The rows of X fall into 3 groups, which share some directions, and each row is roughly a mix of its group's hidden directions, except some rows that fit no group.
X, 115 rows:
[[ 26  12  23   0  37  29 -27  13   6  31]
 [ 42 -45  21 -24 -11   8  -6   4   5  21]
 [-19 -30  47  23   3   4  23 -19  11 -21]
 [ 20   6 -54 -24  -1 -10 -27  23 -12   3]
 [-29  -7  -1 -13  -6 -26  17   0   8 -58]
 [ 38  -9 -37  -8 -26   5  23  -2 -28 -20]
 [  9  -5 -25 -11 -12 -33  -1 -14  56   5]
 [ 22  25 -14 -22 -25 -21 -29  23  10  34]
 [ 12  33 -33 -21 -10 -10 -26  31  -9  28]
 [ 41  -8  22  10  18  38  -2  -4   5  36]
 [-44  43 -13  19  22  -8   7   5  -9 -21]
 [ 20  11 -32 -20 -23 -17  12 -13  49  -2]
 [ 48 -29  -8 -37  -8  14   3 -23   0  12]
 [ 45   2  -5  26  -2 -17  21 -16 -39 -16]
 [-12  -4  11  32  18  33   9  20 -45 -16]
 [ 13  26  16  30 -10  29 -17 -12  -9  44]
 [ 27 -25   4 -51  -6   9  20 -29  -7   5]
 [ 27  45  -5 -12   0 -28   4   2  24  34]
 [-44 -17 -17 -25  -5 -20   9   7  21 -37]
 [-27 -12  -7 -19  19  17  12   6  53  22]
 [ -2   1  11  -6  21  48  21  16 -43   5]
 [-18  -4 -33  13 -53 -20  18  12  -7 -11]
 [-35   8  18  18  28 -15 -36  15  30   6]
 [ 19  -6 -25 -10 -18 -40   2 -20  45   3]
 [-18 -49  25  -1  28   0  24 -21  13 -11]
 [ -6   7   2   6  29  40   2  31 -44  -6]
 [-27 -34  -3  -3  16 -15  -1  -8  50  22]
 [ 33  10   6  14  -8   6  15  -7 -58 -16]
 [ 22   7  35  -7  20  21 -40   6  13  33]
 [ 30   7 -20 -13  -7  21   7  16 -54 -16]
 [ 13  16   8  14  29  35  21  18 -44  -7]
 [ -7  -8  17   6  35  41  23  13 -36  10]
 [ -6 -26  29  14  -4   0  24 -45  22 -24]
 [ 12  10  -3  -4 -21 -52 -23 -20  34   1]
 [ 30   3  11   9   5  39 -21  23   6  42]
 [ 18 -25 -19 -12 -29 -45  -7 -27  19   2]
 [ 37 -40  35 -12  -7 -16  10   6 -20 -18]
 [-48  29   7   9 -10  -8  21   5 -26 -30]
 [ -9 -11  19  21  25  33  12  12 -50  -3]
 [-17 -12 -26 -14 -50  -6   4  12 -15 -36]
 [ 35   3  41 -11 -31 -13 -17   8  26  17]
 [-17 -36  23 -15  24  -2  31 -32  10 -22]
 [ -8   2  19  18  16  35   5  17 -53  -9]
 [ 31  -6  17   3  26  19 -14   3  15  52]
 [ -4 -33  47  37   0  18  11  -6  12  13]
 [-36 -36  -2 -29   7  17   4   0  31  26]
 [ 12 -16 -15 -18 -34 -30   9 -31  37   7]
 [  2  15  20  23  23  32  11  15 -48  -9]
 [-39  20  -3   9  44 -14  -4  31  -2 -16]
 [  7 -20  21  26  15  31  25 -42   7 -17]
 [ 34 -31  16 -46  -9   5  14 -25   5   9]
 [ 15  23 -43  -5  -4  -6 -33  32  -7  24]
 [ 10  -2 -43   6  -3 -47  16   9 -22  21]
 [-26 -34  18  13  -3   3  32 -36   0 -28]
 [ 31 -33 -35   2 -17 -16  35  16 -10   7]
 [ 37  -5  16   5   7  40 -15   6   4  43]
 [-30 -16 -16 -24  -7 -32  14  -4   1 -47]
 [-28  40 -32  16  35 -10 -10  15   0 -14]
 [ 20   9 -41 -20  -1  -9 -30  28  -1  34]
 [-54  24  -1  -5  -2 -19  15  15 -24 -23]
 [ 50 -35  11  -9 -30   7 -14  -6  10  16]
 [-25 -15  -5 -26  21 -35  14  -3  14 -43]
 [-32 -33  25  25  -1   4  28 -22  -3 -29]
 [ 47   8 -23   2   2  13  38   0 -31 -13]
 [ 43   5  16  23   0  29  -9  18   0  40]
 [-55 -24   7   2  -4   7 -19   7  36   6]
 [ 27  11  -4  31  -8  36   2   8  -9  46]
 [-42   1  -8 -16   3 -31  10 -26   0 -40]
 [ 40  11  21  16   6  33 -19   6  -7  39]
 [-34  -2 -16 -10  17 -47  20  -2  11 -30]
 [-17 -17  -4   9  30  36   0  31 -40  -4]
 [ 20   9  14  25  -8  42 -10  -4   1  47]
 [ 37  -9   2  16  -9  29  -3   0  -3  53]
 [-39  38  -7  37  12 -12 -11  26   2   2]
 [-31  -6 -13  -7  13 -46  26 -24   5 -27]
 [  4 -37  38  11  -4   7  21 -38  20 -13]
 [ -8   7  -7 -10 -32 -39 -39  -7  34  -6]
 [-25   3  -5  -9   2 -29  20 -18 -11 -55]
 [-48  34  -2  30  21   2   7  20 -15  -9]
 [ -8   8   2  -6 -23 -42 -31 -14  43   2]
 [  4  17  27  -5  13  38 -41 -12   1  31]
 [ 27  16 -11   3 -11 -32 -37   9 -36 -21]
 [-37   7   0 -10  10 -40   6   7  14 -44]
 [-42 -18 -40 -29  -9 -12  10 -17  -5 -16]
 [-49  -5  -1 -25  -7 -23  -6 -19  11 -36]
 [ 15 -11  27  -7  13  34 -21  28  37  20]
 [ 29 -19  30 -15  26  27 -19   1  23  30]
 [ 12  30 -34   2 -29 -23 -34  19   8  17]
 [  7  25 -33  10 -32 -12 -31  27  -3  27]
 [ 15  13   1   9   8  39 -22  -3  -8  54]
 [-38 -24  -5  23  23  13  12   9  44   3]
 [  1 -42  32  15  14  -9  32 -14 -25 -18]
 [-30 -13 -22 -18 -25 -10  14   8  -2 -51]
 [-28  38   3  22   3 -28 -16  26   8 -31]
 [ 33 -35  -7 -31 -24  16   9 -20 -11  26]
 [-11 -13  51   4  -2  10  31 -25  -1 -29]
 [ -6 -17  38  -1  32  15  31 -30   9 -24]
 [ 19   1  -7  10 -10  40 -17  28   4  46]
 [-28  -4 -17 -25  24  14 -10  23  46  17]
 [ 27  12  41   2  30  20 -29   7  14  23]
 [ 46 -26  17 -30 -27   6  -2 -15   9  20]
 [ -7  -6 -30  22 -37 -27  39  -5 -13 -11]
 [ 17  16  21  13  59   1   1  -3  12  26]
 [ 20 -19 -21  18 -37 -21  36  27  -1 -12]
 [ -9 -41  35  -2  -5  22  35 -22 -14   5]
 [-15 -27  33  24   4  20  30 -28  -5 -28]
 [ 26 -15   5  -5   2   3   7  -4 -67  -1]
 [ 10  27 -32 -38   0   4  -8  28 -35  10]
 [  8  -4 -25  25 -44 -36  20  18  -5  13]
 [-49  -4  16 -10  14   6 -32  16  30  16]
 [ 14   1  -6 -24 -18 -40  -8 -25  42  15]
 [-36 -18 -11 -18  16   8  -5  12  51  18]
 [ -8  -3  36 -27  40   0 -31 -11  26   0]
 [ 24  32 -41  -5  -4   1 -30  25  -6  23]
 [-51  25 -20  24  17 -15  -1  22 -10 -11]]

One row of each group comes first, with its name. Which group is each row after those in?
[-25 -38   6  13  18   1  27 -39  13 -20]
M
[-45 -14  12 -18   0  42  10   6  23  18]
P
[ 40  18  14  27 -16  19 -17  22 -12  33]
E

[-31  -5 -27  -9 -34 -23  13   4 -10 -41]
E
[ 51 -26   5 -17 -25  19   0 -25   5  14]
M
[ 18   2 -50 -21 -13 -19 -30  19   0  20]
M
[-43 -31   0  -9  19   9  -4   7  41  21]
P
[-22   3  46 -10   7   3 -32 -21  34   7]
E
[-12 -12   1  34  43  22   4  27 -29  -9]
P
[ 47  23 -13   3  -7  -2   9   2 -45 -19]
P
[ -9  18  33  28  10  28   6   9 -45 -11]
P
[ 29  16  27  -9  27  41 -26   4 -18  -9]
E
